One turn sends every row of this set to another row. A few are shown first. Where does it send the rows asked after them?
salu: [-1.92  1.38 -0.33  0.82 -0.43 -0.14  1.10 -3.16  0.48  0.79 -0.28  0.65
  0.45 -0.23 -1.19  2.23  1.16  0.12 -0.92  0.19 -0.28 -1.54  0.86 -1.09
  0.65  0.68 -1.18  0.67]
zuf: [-1.45 -1.24  0.83  0.37 -2.98  1.99  0.15 -0.19 -1.09  2.15  1.85  1.13
  1.44 -2.19  1.16  0.84  2.16 -0.73 -2.15 -1.05  0.46 -3.60 -1.27 -0.78
 -0.79  1.16 -2.80 -0.30]
sor: [-1.77  0.16  2.20  1.67  0.29  0.41 -0.48 -0.16  0.74  1.40  0.06  1.50
  0.66 -1.35  0.90  0.89  1.16 -0.67 -1.34  1.74 -1.94  1.17  1.94  0.07
  1.09 -0.37 -1.38 -1.64]
rada: [-0.80 -0.69  2.16  1.29  1.66  0.11  0.84  0.79 -0.94  1.22  0.04  1.73
  0.50 -1.84  0.51  0.86  1.44 -0.82 -1.48  1.72 -2.70 -0.01  1.77  0.01
  0.86  0.07 -2.35 -1.28]
Gab: [-2.27  0.03 -1.80  2.69 -0.25  2.03  0.41 -1.29 -1.33 -0.19  0.29 -0.32
  0.49 -1.45  0.23  1.35  0.94 -0.33 -3.90  0.17  0.88 -1.97  0.88 -2.30
 -0.54  1.36  0.64  1.52]
kolug: [-2.05 -0.02 -2.20  1.32  0.06  0.95  0.82 -0.64 -2.78  0.76  0.95  0.29
  0.28 -1.72 -0.08  0.91  0.47 -0.07 -3.53 -0.27  0.79 -1.15  0.65 -2.21
 -0.17  2.24  0.41  1.08]
puru: [-1.19  1.14  0.07  1.24 -0.37  0.90  0.76 -1.80  1.58  0.80 -0.31 -0.15
 -0.13  0.58 -0.76  1.76  0.08  0.65 -1.49  0.22 -0.14 -2.17  0.57 -1.41
 -0.21  0.39 -1.94 -1.76]
vetu: [-2.66  0.29  1.05  2.24  0.46  1.18  0.71  2.18  0.43  1.25  0.70  2.38
  0.69 -1.52  2.43  2.64  1.96 -1.46 -1.43 -1.05 -1.94 -3.22  0.01  0.23
 -0.39 -0.83  0.21 -0.35]
Niru: [-0.68 -2.43  1.62  1.86 -0.62  2.51 -0.96  1.72 -2.60  0.22 -1.04  0.63
 -0.18 -0.41 -0.48  0.16  1.31 -0.68 -4.01  0.72 -1.56  0.04 -0.02 -0.16
  0.24  0.48 -0.24 -0.99]
ruf: [-2.31 -1.56  0.26  0.79 -2.32  2.50  0.12  0.32 -0.99  1.88  1.42  1.11
  1.66 -2.18  1.15  1.70  1.26 -1.25 -2.73 -1.86  0.92 -3.48 -0.75 -1.11
 -0.45  1.31 -2.52 -0.52]
kape: [-3.30 -0.09  1.88  2.35 -0.77  1.62  0.32  1.68  0.35  1.47  1.19  3.21
  0.92 -1.35  2.39  2.34  1.76 -1.14 -0.49 -0.12 -1.69 -2.83  0.35  0.13
  0.15 -0.55  0.28  0.36]
zarel: [-0.55 -3.07  0.92  1.33 -0.39  2.09  0.41  2.00 -3.18  0.06 -0.04  1.43
 -0.67 -0.95 -0.72 -0.01  1.11  0.03 -2.56  0.70 -0.48 -0.12  0.91 -1.40
 -0.01  0.35 -0.40  0.44]
Zesar: [-2.79 -1.16  0.40  1.29 -1.62  0.84  0.31  1.61 -1.64 -0.06  0.20 -1.10
  1.36 -1.28  0.44 -1.15  1.16 -2.75  0.26 -1.61 -1.70 -2.22 -0.71 -1.26
 -0.65  1.14 -0.73 -1.84]
sonin: [-2.57  0.10  2.07  0.42 -1.80  0.05 -0.86 -1.02 -2.22  0.41  1.05  0.72
  0.80  0.29  0.68  1.57  1.19 -2.65 -0.90  1.40 -0.89 -3.18 -1.46 -1.96
 -0.61 -1.58 -0.61  1.45]
sir: [-1.01 -0.56  2.02  1.23  0.48  0.95  0.57  0.51 -0.18  1.66  0.07  1.39
 -1.02 -1.40  0.61  0.95  2.03 -1.43 -1.63  1.21 -2.20  0.60  0.60  0.79
  0.64 -0.54 -2.96 -2.21]
Mula: [-2.69  1.86 -0.03  0.86  1.02  0.46  0.67 -2.47  0.84  0.72 -0.10 -0.03
  0.14 -0.41  0.57  1.01  0.47  1.20 -1.52  0.10 -0.62 -1.82 -0.04 -0.50
  0.10  1.26 -2.19  0.40]
Lafa: [-3.34 -0.59  0.67  2.28 -1.01  1.42  0.45  2.13  0.19  0.18  0.99  2.91
  0.64 -1.05  1.96  1.76  2.21 -0.86 -0.73 -0.66 -2.14 -3.30  0.38 -0.31
 -0.44 -0.39  0.82  0.17]
Peke: [-2.28  0.47  1.60  1.37 -1.19 -0.37 -0.76 -1.46 -2.89  1.24  1.19  1.03
  1.19 -1.29  1.40  0.92  1.60 -1.86 -0.68  1.02 -2.11 -3.33 -1.09 -2.96
 -0.98 -1.64 -0.68  0.85]
mes: [-2.24 -0.99 -0.39  0.42 -2.76  1.95 -0.62  0.36 -0.99  3.08  1.66  0.30
  1.41 -2.03  1.80  1.15  1.85 -1.89 -2.63 -0.81  0.17 -3.11 -0.35 -0.32
  0.32  0.24 -3.21  0.02]
Runeb: [-3.11 -2.18  0.90  2.05 -1.45  0.84 -0.42  1.64 -2.25 -0.11  0.01 -0.62
  1.26 -0.72 -0.05 -0.55  0.69 -2.77  0.19 -1.36 -2.36 -1.87 -0.91 -0.99
  0.27  0.67 -0.06 -1.40]
duv: [-0.09  0.89  2.55  2.01  0.10  1.17 -0.26 -0.30 -0.19  1.84  0.99  0.11
 -0.08 -1.19 -0.02  0.69  1.37 -0.76 -2.27  0.53 -2.70  0.82  1.40  0.42
 -0.41 -0.50 -2.58 -0.17]
Pozo: [-2.90 -1.77  0.06  1.27 -2.18  1.72  0.34  1.12 -0.79  0.16 -0.74 -0.19
  1.76 -0.20  0.09 -1.23  0.88 -2.41  0.25 -0.86 -1.64 -2.49 -1.57 -1.53
  1.03  0.07 -0.57 -1.58]
nad: [-1.60  1.39 -0.16  0.57  0.25 -1.16  1.90 -2.25 -0.04  0.29 -0.06  1.71
  1.07 -0.19 -0.03  1.44  0.40  0.32 -1.64  1.22 -0.67 -1.78  0.21 -0.60
  0.74  1.67 -1.35 -0.46]
zet: [-1.86 -0.09  2.82  1.30  0.99  0.87 -0.51 -0.60 -0.15  0.38 -0.24  1.43
 -0.45 -0.80  1.00  0.37  1.69 -0.30 -1.15  1.05 -2.91  0.55  0.67  0.30
  0.44  0.15 -3.28 -0.18]
soz: [-0.17 -2.61  1.43  2.13 -0.83  2.22 -0.58  0.97 -3.30 -0.49  0.18  0.21
 -1.42 -1.50 -0.57  0.17  1.65 -0.78 -3.03  0.65 -0.08 -0.32  0.06 -1.15
  0.34 -0.97 -0.53  0.30]
seg: [-2.72  1.04  1.56  0.82 -1.92 -0.11 -0.29 -1.96 -2.92  1.45  0.78  0.53
  1.69 -0.99  0.25  1.42  0.65 -1.96 -0.29  0.54 -1.75 -3.18 -0.75 -2.30
 -0.61 -1.08 -1.33  0.89]
kof: [-1.95 -1.93  1.27  1.62 -2.10  0.74  0.57  1.21 -2.00 -0.57 -0.34 -0.77
  0.95 -0.77 -0.44 -0.74  1.53 -2.84  0.68 -1.90 -1.89 -1.84 -0.21 -0.79
 -0.17  0.52 -0.82 -0.63]
fizul: [-2.87  0.00 -1.61  1.84  0.16  2.67 -0.25 -1.18 -2.64 -0.07  0.18 -0.78
 -0.83 -0.67 -0.25  0.27  0.67  0.93 -3.18 -0.69  0.38 -2.22  0.42 -1.99
 -0.27  1.51 -0.07  0.29]
logu: [-2.61  1.56 -0.63  1.08 -0.18 -0.11  1.73 -2.25  1.13  0.74 -0.98  0.50
  0.79  0.25 -0.07  1.60  0.71 -0.35 -1.27  1.38 -1.84 -1.32  0.05 -0.73
 -0.27  1.65 -1.37 -0.76]
moli: [ 0.37 -1.43  1.88  3.15 -0.71  2.70 -1.27  0.69 -1.76 -0.53 -0.29  1.60
 -1.38  0.10  0.30  0.73  1.51 -0.72 -2.78  0.45 -0.65  0.22 -0.54 -1.99
 -0.24  0.56  0.01  0.30]
Refa: [-1.33 -0.40 -1.46  1.70  0.77  2.23  0.29 -0.71 -2.47  0.99 -0.36 -0.32
 -0.22 -1.11 -0.64  1.66  1.46 -1.15 -4.07 -1.25  1.15 -1.86  0.14 -2.13
 -0.42  1.40 -0.20  0.71]
nisom: [-2.54  0.59  1.14  1.23 -2.18 -0.50 -0.37 -1.99 -2.72  1.42  0.75  0.83
  1.42 -0.48  0.65  1.20  0.81 -1.04 -1.45  1.10 -2.45 -3.16 -1.53 -2.44
 -0.94 -0.98  0.12 -0.11]
ged: [-1.85 -2.08  1.47  2.08  0.27  3.48 -1.38  1.30 -2.75 -0.54 -0.26  1.34
 -1.61 -1.18  0.39  0.09  1.90 -0.02 -2.73  0.49 -0.96 -0.10  0.60 -1.42
  0.24  0.61 -1.21 -0.26]
gere: [-1.81 -0.07 -2.11  3.66 -0.19  2.22 -0.39 -1.39 -1.76  0.19  0.63 -0.42
 -0.49 -0.72 -0.46  1.68  1.48 -0.70 -3.33 -0.95 -0.93 -1.64  1.42 -2.22
 -0.07  1.94  0.00 -0.57]
Faz: [-4.07 -0.20  0.81  2.43 -0.20  2.56  0.30  1.31  0.12  0.53  1.94  2.10
  1.37 -1.93  1.35  2.07  2.62 -2.42 -1.20 -0.25 -2.02 -2.68  0.34 -0.32
  0.59 -0.20  0.81  0.49]
pazes: [-1.71 -1.49  0.45  1.10 -3.02  2.41 -0.18 -0.14 -0.74  2.23  1.74  1.09
  1.49 -3.09  1.57  1.30  1.98 -1.07 -2.14 -0.75  1.27 -2.50  0.12 -1.70
 -0.72  1.67 -1.90 -0.39]

kape turns into seg
pazes turns into kof
ged turns into zet
And these:
logu turns into Gab
Faz turns into sonin
Refa turns into Niru
Zesar turns into Lafa
gere turns into moli
nad turns into kolug

One turn sends every row of this set to another row. A few are shown first. Where does it send the rows asked after them?
lukun: [ 1.94 -1.25  1.17 -1.88  0.69 -0.41 -0.69  0.31  1.98  0.94  0.21 -1.26
 -0.46  0.30]
fuget: [ 2.63 -0.29  0.10 -0.72  0.43 -0.47  0.68  0.49  0.77 -1.02 -1.10  1.33
 -0.34  1.09]
zez: [ 0.25  1.06 -0.14  0.32  0.47 -0.89  1.57  1.53 -0.90 -1.26 -1.16  1.59
 -0.81  0.67]
febun: [-1.13  0.19  0.87  0.30 -1.68  1.29 -1.58 -0.89  0.33  1.02  0.95 -1.29
  0.47 -1.43]
Mam: [ 2.26 -0.29  0.87 -1.91  0.95 -0.83 -0.75  0.16  1.93  0.52 -0.13 -0.93
 -0.07  0.27]
Pep: [ 0.97 -0.66  0.32 -0.03 -1.39  1.93 -1.34 -1.61  1.24  1.00  1.10 -0.35
  0.20 -0.46]
Bopo: [-0.35  1.01  1.40 -1.78 -0.06 -1.39 -1.73  1.52  0.82 -0.22 -0.23 -1.57
 -0.09 -0.95]
miv: [-1.95  1.07  0.49  0.51  1.08 -1.06  0.42  1.78 -1.10  0.24 -1.39 -1.06
 -0.68 -0.86]
nali: [ 2.22 -0.31  1.03 -1.94  0.17 -0.76 -1.34  0.46  1.83 -0.34 -0.50 -0.56
  0.13  0.17]
diz: [ 2.52 -0.88 -0.43 -0.52  1.47  0.15  0.84  0.15  0.98  0.06 -0.58  0.92
 -1.26  1.21]
rap: [-1.80  1.74  0.72 -0.12  0.89 -1.61  0.52  1.76 -0.88  0.15 -0.66 -0.93
 -0.57 -0.69]
Bol: [ 0.21  1.12 -0.45  0.61  1.47 -0.92  1.98  1.14 -0.97 -0.46 -1.29  1.00
 -0.80  0.59]
gul: [-1.21 -0.11  0.56  0.32 -1.23  1.24 -1.68 -0.56 -0.22  1.78  1.03 -1.57
 -0.04 -1.24]
Faba: [ 0.12  0.59 -0.92  0.90  1.67 -0.22  1.60  1.10 -0.90 -0.35 -1.54  0.99
 -1.45  0.53]
zato: [ 1.02 -1.01  0.04 -0.01 -0.87  1.86 -1.74 -1.39  0.79  1.72  0.90 -0.79
 -0.14 -0.38]
tagaz: [ 1.60 -0.97 -0.95  1.13 -0.40  2.23 -0.37 -1.54  0.07  1.04 -0.01  0.81
 -0.41  0.37]
tol: [-1.59  1.88  0.65 -0.40  0.15 -1.38 -0.01  2.18 -0.88 -0.75 -0.55 -0.24
 -0.72 -0.66]
ler: [-0.26  0.00 -1.01  2.20 -0.48  1.78  0.50 -0.78 -1.45  0.86 -0.43  0.95
 -0.42 -0.06]
vatut: [-2.07  0.52 -0.06  1.76 -0.93  1.22 -0.32 -0.17 -1.58  1.27  0.19 -0.42
 -0.29 -0.93]
Rumu: [-0.55  0.65 -1.00  2.06 -0.77  1.88  0.47 -0.95 -0.99 -0.01 -0.32  1.23
 -0.37 -0.28]
Vageg: [-2.08  1.05  0.07  1.58 -1.24  1.29 -0.52 -0.42 -1.00  0.41  0.06 -0.40
  0.14 -1.39]
pusog: [ 1.27 -0.38 -0.79  1.00 -0.77  2.30 -0.06 -1.64  0.41  0.23  0.38  1.24
 -0.35  0.22]
Roda: [ 2.65 -0.15 -0.27 -0.54  1.44 -0.46  1.08  0.14  0.84 -0.14 -0.99  0.94
 -0.57  1.22]
lekem: [-0.89  0.07  1.82 -1.19  0.41 -1.14 -1.01  1.29  0.60  1.07 -0.24 -2.37
 -0.05 -0.96]
fegaf: [-0.44  0.92  1.47 -1.65  0.61 -1.46 -1.16  1.13  0.87  0.73  0.07 -2.05
 -0.13 -0.90]

lukun turns into Faba
febun turns into pusog
Roda turns into rap
And these:
fuget turns into tol
vatut turns into zato

